Each row has a name. Each piece below is followed by the name of the row it came from, unless a question asks for something else. Each question is about the rows just above it. Places in a row count from 0.

j_706: [-2.32, -1.72, -0.30,  2.19,  2.70,  3.42, -0.29,  1.31,  1.43,  0.64,
 -0.91, -1.34]
j_686: [ 2.16,  3.06,  0.64,  2.32,  1.79, -0.86, -1.19,  2.74, -0.75, -0.45,
  3.68,  0.90]
j_183: [-2.37,  3.59,  5.85,  2.07,  2.49,  1.62, -0.87,  5.24,  5.01,  4.69,
  2.80,  2.83]
j_882: [-0.28, -0.11, -0.24, -0.12, -0.14, -0.35, -0.38, -0.06, -0.32, -0.32,
 -0.06, -0.28]
j_855: [ 5.20, -4.48, -8.88, -2.86, -3.73, -2.93, -5.01, -7.80, -8.09, -7.37,
 -3.23, -3.70]
j_753: [-0.33, -0.44, -0.91,  0.33,  0.27, -0.15, -0.69,  0.00, -0.81, -0.88,
 -0.06, -0.83]
[-0.86] is at row and place
j_686, 5
Where in the named rows is [-1.72]?
j_706, 1
Shuffled j_706 with one entry gone: [ 2.70,  0.64, -0.91, -0.29,  1.31, -2.32, -1.72, -1.34,  3.42,  1.43,
  2.19], missing
[-0.30]

j_985: [-0.56, -2.84, -3.40,  1.50,  2.00, -1.46, -0.18,  0.55,  1.15,  7.33,
 -0.29,  0.27,  1.73, -2.92, -1.37,  0.70, -4.32, -2.43,  1.20, -1.58,
  5.19,  0.59,  3.83,  0.64,  0.55, -2.39,  0.47,  1.67,  0.51,  1.44,
  1.07,  4.03,  5.09,  1.46,  1.29,  1.77, -3.00, -0.81,  0.80,  4.58,
  2.97]
j_930: [-1.42, -1.61,  1.58,  2.51,  0.75, -0.92,  3.68,  0.32,  0.70, -0.13,
  4.74,  1.07, -3.15,  0.66,  1.53, -1.71,  0.80,  5.57, -2.92, -0.68,
  0.72,  4.01,  3.59, -1.28,  3.62,  3.00, -0.68,  1.47, -1.55,  1.18,
 -6.27, -2.42, -0.08, -0.36, -0.34, -1.44, -0.59,  0.26, -2.60, -1.77,
  0.16]
j_793: [-0.57,  0.44,  2.62,  0.53, -1.55,  0.27,  1.92, -0.13, -0.24, -3.85,
  2.75,  0.43, -2.60,  1.70,  1.52, -1.34,  2.67,  4.10, -2.09,  0.44,
 -2.23,  1.70, -0.02, -1.03,  1.67,  2.82, -0.52,  0.02, -1.09,  0.05,
 -3.86, -3.36, -2.54, -0.94, -0.67, -1.65,  1.35,  0.66, -1.89, -3.30,
 -1.49]
j_128: [-0.94, -1.36,  0.56,  1.28, -0.37, -0.54,  1.58,  0.11, -2.93,  0.65,
  2.56,  0.59, -1.43, -0.23,  0.62, -0.92,  0.05,  2.19, -1.24, -0.48,
  1.00,  1.85,  2.25, -0.72,  1.92,  1.30, -0.14,  1.23, -0.75,  1.09,
 -2.86, -0.79,  0.76, -0.14,  0.39, -0.51, -0.29,  0.19, -1.37, -0.46,
  0.18]
j_396: [ 0.42,  1.89,  2.26,  0.33, -0.85,  2.32,  1.99,  0.08, -0.37, -4.08,
  1.05,  0.09, -1.96,  2.56,  1.30, -0.72,  2.42,  4.00, -1.88,  0.54,
 -3.02,  1.66, -1.12, -0.44,  0.74,  2.31, -1.01, -1.44, -0.75, -1.39,
 -3.20, -3.20, -3.69, -0.54, -2.09, -1.59,  0.71,  0.19, -0.74, -2.90,
 -1.13]
Where in the named rows is [0.75]?
j_930, 4
Where in the named rows is [0.76]?
j_128, 32
asked: [ 0.42,  1.89,  2.26,  0.33, -0.85,  2.32,  1.99,  0.08, -0.37, -4.08,
  1.05,  0.09, -1.96,  2.56,  1.30, -0.72,  2.42,  4.00, -1.88,  0.54,
 -3.02,  1.66, -1.12, -0.44,  0.74,  2.31, -1.01, -1.44, -0.75, -1.39,
 -3.20, -3.20, -3.69, -0.54, -2.09, -1.59,  0.71,  0.19, -0.74, -2.90,
 -1.13]
j_396
Where in the named rows is [0.16]?
j_930, 40

j_493: [ 0.61, -1.95,  1.50, -0.83, -0.18, -7.38]
j_775: [ 0.45, -1.02,  2.19, -0.82, -0.30, -4.25]
j_25: [ 0.63, -2.35,  1.25, -0.13, -0.11, -7.95]
j_14: [ 0.63, -2.79,  1.01,  0.47, -0.04, -8.22]
j_316: [-1.50, -1.59,  1.74, -1.51, -0.24, -6.60]
Number of entries in [ 0.63, -2.79,  1.01]:
3
Where in the named rows is [-0.83]?
j_493, 3
Shuffled j_316 with one entry gone: [-1.50, -1.59, -0.24, -6.60,  1.74], missing
[-1.51]
How many entries does [ 0.61, -1.95,  1.50, -0.83, -0.18, -7.38] have?
6
How many entries does [ 0.45, -1.02,  2.19, -0.82] have?
4

j_147: [ 1.62,  1.24, -6.71,  1.89, -2.62,  5.00, -2.46,  0.82, -3.51, -4.31,
  4.53, -2.33, -5.03, -1.77, -2.51, -1.20,  4.17,  0.79,  4.34, -0.47,
  6.49,  2.38,  2.61,  4.96, -3.46,  1.64, -0.96]
j_7: [ 3.98,  2.15, -9.41,  1.36, -1.94,  8.09,  0.18,  0.64,  0.47,  0.08,
  5.43, -1.84, -5.25, -1.95, -0.64, -2.93,  5.81,  0.94,  3.76, -0.98,
  6.90,  0.77,  4.05,  5.01, -1.10,  2.43, -4.23]
j_39: [ 2.49,  1.71, -6.88,  1.37, -5.90,  3.00, -1.92,  3.65, -2.22, -3.70,
  2.77, -2.13, -6.46, -1.24, -5.31, -2.19,  2.04,  0.65,  2.89,  0.67,
  4.73, -2.37,  2.42,  4.44, -3.60,  1.80, -2.51]
j_931: [ 1.15, -6.49, -4.70, -1.23,  7.48,  4.10,  4.13, -7.47,  5.03,  6.80,
  2.15,  2.85,  6.79,  2.14,  8.66,  2.95,  3.50,  8.65,  2.87,  0.71,
  3.60,  1.53,  2.08,  3.96,  6.35, -1.61, -2.75]
j_290: [-2.57, -0.58,  5.57, -2.28,  1.80, -3.74,  2.16, -3.14,  1.88,  1.32,
 -1.24,  2.22,  9.42,  1.79,  3.20,  1.15, -3.13, -0.07, -3.01,  1.70,
 -2.96, -2.83, -2.29, -2.81,  1.99, -0.93,  1.75]
j_332: [-2.23, -6.99,  6.12, -3.36,  6.48, -2.06, -1.95, -6.32,  4.40,  6.20,
 -0.86, -2.79, -4.06,  1.28,  8.03, -0.19, -2.15, -1.89, -1.87, -1.52,
 -3.57,  1.52, -2.90, -2.80,  4.98, -1.65,  1.90]
j_782: [-2.57, -0.58,  5.57, -2.28,  1.80, -3.74,  2.16, -3.14,  1.88,  1.32,
 -1.24,  2.22,  9.42,  1.79,  3.20,  1.15, -3.13, -0.07, -3.01,  1.70,
 -2.96, -2.83, -2.29, -2.81,  1.99, -0.93, -3.80]
j_560: [-2.05, -2.50,  7.60, -1.25,  0.83, -3.99, -1.27, -5.11,  1.39,  1.74,
 -2.89,  0.71,  3.67,  1.66,  1.52,  0.06, -4.99, -0.55, -3.63, -1.06,
 -4.34, -2.95, -2.09, -3.42,  0.80, -1.08,  2.41]
Which entry of j_147 is missing from [-4.31,  4.53,  6.49, -1.20, -2.51,  1.24,  4.96,  2.61, -3.51, -0.96,
  1.64,  0.82,  1.89, -2.46, -2.62, -1.77, -2.33, -6.71, -5.03,  2.38,
  5.00,  4.34,  4.17,  0.79, -0.47, -3.46]?
[1.62]
Count the entries of [ 1.62,  1.24, -6.71,  1.89, -2.62,  5.00, -2.46]:
7
Row and place of [-1.94] in the named rows:
j_7, 4
Shuffled j_931 with one entry gone: [ 2.87,  3.96, -4.70,  6.79,  4.10,  5.03,  4.13,  3.60, -1.23,  2.08,
  6.80,  6.35, -2.75,  2.14, -1.61,  2.15, -6.49,  1.53,  7.48,  1.15,
  8.65,  3.50,  2.95,  0.71,  2.85, -7.47], missing
[8.66]
Shuffled j_332 with one entry gone: [-4.06, -2.06, -6.32, -6.99, -1.52, -0.19, -3.57,  1.52,  6.20,  6.12,
 -1.89, -3.36, -1.95, -2.15,  1.28, -2.23,  1.90, -1.87, -0.86, -2.90,
 -2.79,  8.03, -1.65,  4.98,  6.48,  4.40], missing
[-2.80]
Shuffled j_931 with one entry gone: [ 2.14,  2.87,  2.15,  2.85,  5.03,  8.66, -6.49, -7.47,  3.96,  2.95,
 -4.70,  0.71,  6.35,  1.53,  6.79,  7.48, -1.23, -2.75,  3.60,  8.65,
  4.10,  3.50,  1.15,  2.08, -1.61,  4.13], missing
[6.80]
Row and place of [0.83] in the named rows:
j_560, 4

j_400: [-1.56, -1.96,  1.12, -0.74,  0.08, -0.70, -0.43,  0.37,  2.38,  2.49,
  1.22, -0.20, -1.40,  0.71,  0.86, -2.83, -2.09, -1.68,  0.49,  1.42,
 -1.11,  2.18,  1.13,  2.64, -1.67, -1.97, -1.79, -0.29,  2.00,  1.35,
  1.74,  1.52, -3.48, -1.27, -0.50,  2.91,  0.40,  0.13, -0.83]
j_758: [-1.56, -1.96,  1.12, -0.74,  0.08, -0.69, -0.43,  0.37,  2.38,  2.49,
  1.22, -0.20, -1.40,  0.71,  0.86, -2.83, -2.09, -1.68, -1.71,  1.42,
 -1.11,  2.18, -3.27, -1.02, -1.67, -1.97, -1.79, -0.29,  2.00,  1.35,
  2.01,  1.52, -3.48, -1.27, -0.50,  2.91,  0.40,  0.13, -0.83]
j_544: [-1.56, -1.96,  1.12, -0.74,  0.08, -0.70, -0.43,  0.37,  2.38,  2.49,
  1.22, -0.20, -1.40,  0.71,  0.86, -2.83, -2.09, -1.68,  0.49,  1.42,
 -1.11,  2.18, -3.27,  2.64, -1.67, -1.97, -1.79, -0.29,  2.00,  1.35,
  1.74,  1.52, -3.48, -1.27, -0.50,  2.91,  0.40,  0.13, -0.83]
Count the entries of [-1.56, -1.96,  1.12, -0.74,  0.08, -0.70, -0.43,  0.37,  2.38,  2.49,
  1.22, -0.20, -1.40,  0.71,  0.86, -2.83, -2.09, -1.68,  0.49,  1.42,
 -1.11,  2.18,  1.13,  2.64, -1.67, -1.97, -1.79, -0.29,  2.00,  1.35,
  1.74,  1.52, -3.48, -1.27, -0.50,  2.91,  0.40,  0.13, -0.83]:
39
j_400 without one entry, shuffled: [ 0.08, -0.29,  0.86, -1.97,  2.64,  0.49, -0.70,  2.00, -0.50, -2.83,
  1.52, -0.74, -1.40,  2.91, -2.09, -0.43, -1.56, -3.48,  1.74,  0.71,
 -1.11,  0.40, -1.79,  1.35,  0.13,  2.49,  0.37, -0.83, -1.68,  2.18,
 -1.27, -1.67, -1.96,  1.13,  1.12,  1.22, -0.20,  2.38]. Gone:
[1.42]
asked: [-1.56, -1.96,  1.12, -0.74,  0.08, -0.70, -0.43,  0.37,  2.38,  2.49,
  1.22, -0.20, -1.40,  0.71,  0.86, -2.83, -2.09, -1.68,  0.49,  1.42,
 -1.11,  2.18, -3.27,  2.64, -1.67, -1.97, -1.79, -0.29,  2.00,  1.35,
  1.74,  1.52, -3.48, -1.27, -0.50,  2.91,  0.40,  0.13, -0.83]
j_544
Number of entries in [-1.56, -1.96,  1.12, -0.74,  0.08, -0.69, -0.43,  0.37,  2.38,  2.49,
  1.22, -0.20, -1.40,  0.71,  0.86, -2.83, -2.09, -1.68, -1.71,  1.42,
 -1.11,  2.18, -3.27, -1.02, -1.67, -1.97, -1.79, -0.29,  2.00,  1.35,
  2.01,  1.52, -3.48, -1.27, -0.50,  2.91,  0.40,  0.13, -0.83]:
39
Count the entries of [-1.56, -1.96,  1.12, -0.74,  0.08, -0.70, -0.43,  0.37,  2.38,  2.49,
  1.22, -0.20, -1.40,  0.71,  0.86, -2.83, -2.09]:
17

j_620: [ 1.99,  0.80, -1.29, -4.41, -0.15, -0.33,  3.92, -2.64,  1.75, -7.48,
  0.47]
j_893: [-0.49,  1.94, -0.93, -1.38,  0.23,  0.07,  2.04, -1.23,  1.99, -3.80,
  1.06]
j_678: [-0.68,  2.63, -0.98, -0.80,  0.82,  0.16,  2.21, -0.94,  2.58, -3.53,
  1.91]
j_145: [-1.14, -0.91, -0.26, -2.50, -0.92, -0.31,  1.58, -1.15, -0.18, -3.06,
 -0.43]
j_351: [-2.93, -4.59,  1.37, -0.48,  2.47, -0.93,  0.35,  1.82, -2.52,  2.65,
  1.19]
j_303: [ 0.81,  4.02, -1.71, -1.92, -1.25,  0.49,  2.22, -2.56,  3.19, -1.26,
  0.20]
j_111: [-1.49, -2.49,  0.36, -1.91,  0.42, -0.57,  0.96, -0.17, -1.28, -0.93,
 -0.24]
j_798: [-1.14,  2.13, -0.96, -1.35,  0.97,  0.01,  2.63, -1.03,  2.44, -4.05,
  2.00]
Which entry of j_303 is missing from [ 0.49,  3.19,  4.02, -1.92,  0.20, -1.26, -2.56,  0.81, -1.71,  2.22]?
[-1.25]
Shuffled j_145 with one entry gone: [-3.06, -0.92,  1.58, -0.26, -0.31, -0.43, -0.91, -0.18, -1.14, -2.50], missing
[-1.15]
How many entries does [ 1.99,  0.80, -1.29, -4.41, -0.15, -0.33,  3.92, -2.64] have?
8
Row and place of [2.00] in the named rows:
j_798, 10
Shuffled j_145 with one entry gone: [-0.92, -0.26, -0.31,  1.58, -0.43, -3.06, -1.14, -1.15, -0.18, -2.50], missing
[-0.91]

j_343: [ 2.25, -9.06,  0.87,  0.05]
j_481: [ 0.83, -5.50,  1.89,  1.20]
j_125: [ 4.15, -6.27, -1.60,  2.89]
j_481 without one entry, shuffled: [1.89, 1.20, 0.83]. Gone:
[-5.50]
Number of entries in [ 0.83, -5.50]:
2

j_151: [-3.44, -0.59, -7.52, -0.12, -2.89,  1.12, -2.41, -0.08,  4.45,  1.13]
j_381: [-7.38,  0.72,  3.58, -2.88,  0.03, -1.87,  5.47, -5.14,  2.59, -4.11]
j_597: [ 8.13, -0.33, -3.45,  2.03, -0.59,  2.53, -4.64, -0.32, -2.67,  4.64]
Number of entries in [-7.38,  0.72,  3.58, -2.88]:
4
j_597 without one entry, shuffled: [ 2.53,  4.64, -0.32,  8.13, -2.67,  2.03, -4.64, -0.59, -3.45]. Gone:
[-0.33]
Which entry of j_151 is missing from [-0.12, -7.52,  1.13, -2.89,  4.45, -0.08, -0.59, -2.41, -3.44]?
[1.12]
[-3.45] is at row and place
j_597, 2
Number of entries in [-3.44, -0.59, -7.52]:
3

j_234: [-2.86, -4.83,  1.01, -4.84, -4.82]
j_63: [ 0.62, -5.32, -2.02,  2.59,  9.24]
j_159: [ 0.62, -5.32, -2.02,  1.23,  4.34]
Which entry of j_234 is missing from [-2.86, -4.84,  1.01, -4.82]?
[-4.83]
Number of entries in [ 0.62, -5.32, -2.02,  1.23,  4.34]:
5
[-4.83] is at row and place
j_234, 1

j_275: [ 1.07,  3.24, -1.43,  2.11, -1.05, -0.42,  1.21, -0.44,  1.55, -3.73,
  2.91,  2.90, -1.35, -2.14,  1.57,  2.01, -1.75, -1.21,  0.17,  2.20,
 -2.09, -0.33]
j_617: [ 1.22,  2.61, -0.77,  2.08,  0.04,  0.54,  1.39, -1.41,  1.29, -2.61,
  1.77,  2.31, -0.88, -1.80,  2.13,  1.57, -1.33, -0.86,  0.81,  1.60,
 -1.18, -0.30]
j_454: [ 1.21,  2.07, -0.38,  1.94,  0.62,  1.33,  1.34, -2.01,  1.21, -1.70,
  1.01,  1.76, -0.62, -1.71,  2.62,  1.31, -0.96, -0.41,  1.33,  1.23,
 -0.63, -0.23]
j_194: [ 2.86,  3.49, -2.76,  3.16,  0.38, -0.92,  4.05,  0.97,  0.46, -7.48,
  5.54, -1.74, -4.71, -3.40, -1.66,  3.42,  0.18, -5.92, -0.95,  3.18,
  2.30, -2.16]
j_228: [ 1.81,  5.68, -3.05,  1.93,  0.63, -2.34,  3.32,  2.09,  1.00, -9.33,
  3.47, -3.90, -5.37, -4.60, -0.51,  2.44,  0.00, -7.01, -1.20,  4.13,
 -2.05, -0.77]
j_386: [ 0.71,  2.70, -2.17,  3.49, -1.69,  0.19,  1.13, -1.26,  2.14, -2.78,
  3.36,  3.35, -2.38, -3.07,  1.70,  2.51, -1.97, -2.61,  0.23,  2.35,
 -3.61,  0.75]
Where in the named rows is [-3.61]?
j_386, 20
Row and place of [2.31] in the named rows:
j_617, 11
How many entries does [ 0.71,  2.70, -2.17,  3.49, -1.69] have?
5
Where in the named rows is [2.09]?
j_228, 7

j_740: [ 1.45, -0.56,  2.32, -7.53, -3.36]
j_877: [-1.40,  2.91,  1.91, -3.06, -1.49]
j_118: [ 4.08,  4.07, -0.73, -7.08,  1.15]
Where in the named rows is [2.32]?
j_740, 2
Shuffled j_118 with one entry gone: [-7.08,  4.08,  1.15, -0.73], missing
[4.07]

j_237: [-5.30, -6.58, -2.82, -2.40,  2.06, -4.56,  1.31,  1.32, -6.30, -3.24,
  2.12,  2.83, -5.78, -2.74,  0.42]
j_65: [-4.50, -5.55, -4.21, -2.10,  1.42, -4.32,  5.20,  0.77, -5.23, -3.46,
  2.77,  2.62, -4.96, -2.86,  0.41]
j_165: [ 1.05,  3.63, -0.70, -1.59, -5.29, -2.82, -7.94,  1.19,  2.74, -0.56,
 -0.95, -0.85,  3.26, -3.38,  3.20]
j_202: [-1.80, -1.27, -2.83, -2.04, -2.35, -3.51,  0.90,  0.91, -1.52, -2.21,
  1.36,  1.50, -1.80, -3.34,  2.98]
Count the entries of [-4.50, -5.55, -4.21, -2.10,  1.42, -4.32]:
6
Where in the named rows is [-2.83]?
j_202, 2
j_237 without one entry, shuffled: [ 1.31,  2.12,  2.06, -3.24, -6.58, -2.74, -6.30, -5.78, -2.40,  0.42,
 -5.30, -2.82,  2.83, -4.56]. Gone:
[1.32]
Number of entries in [ 1.05,  3.63, -0.70, -1.59, -5.29, -2.82, -7.94,  1.19,  2.74, -0.56]:
10

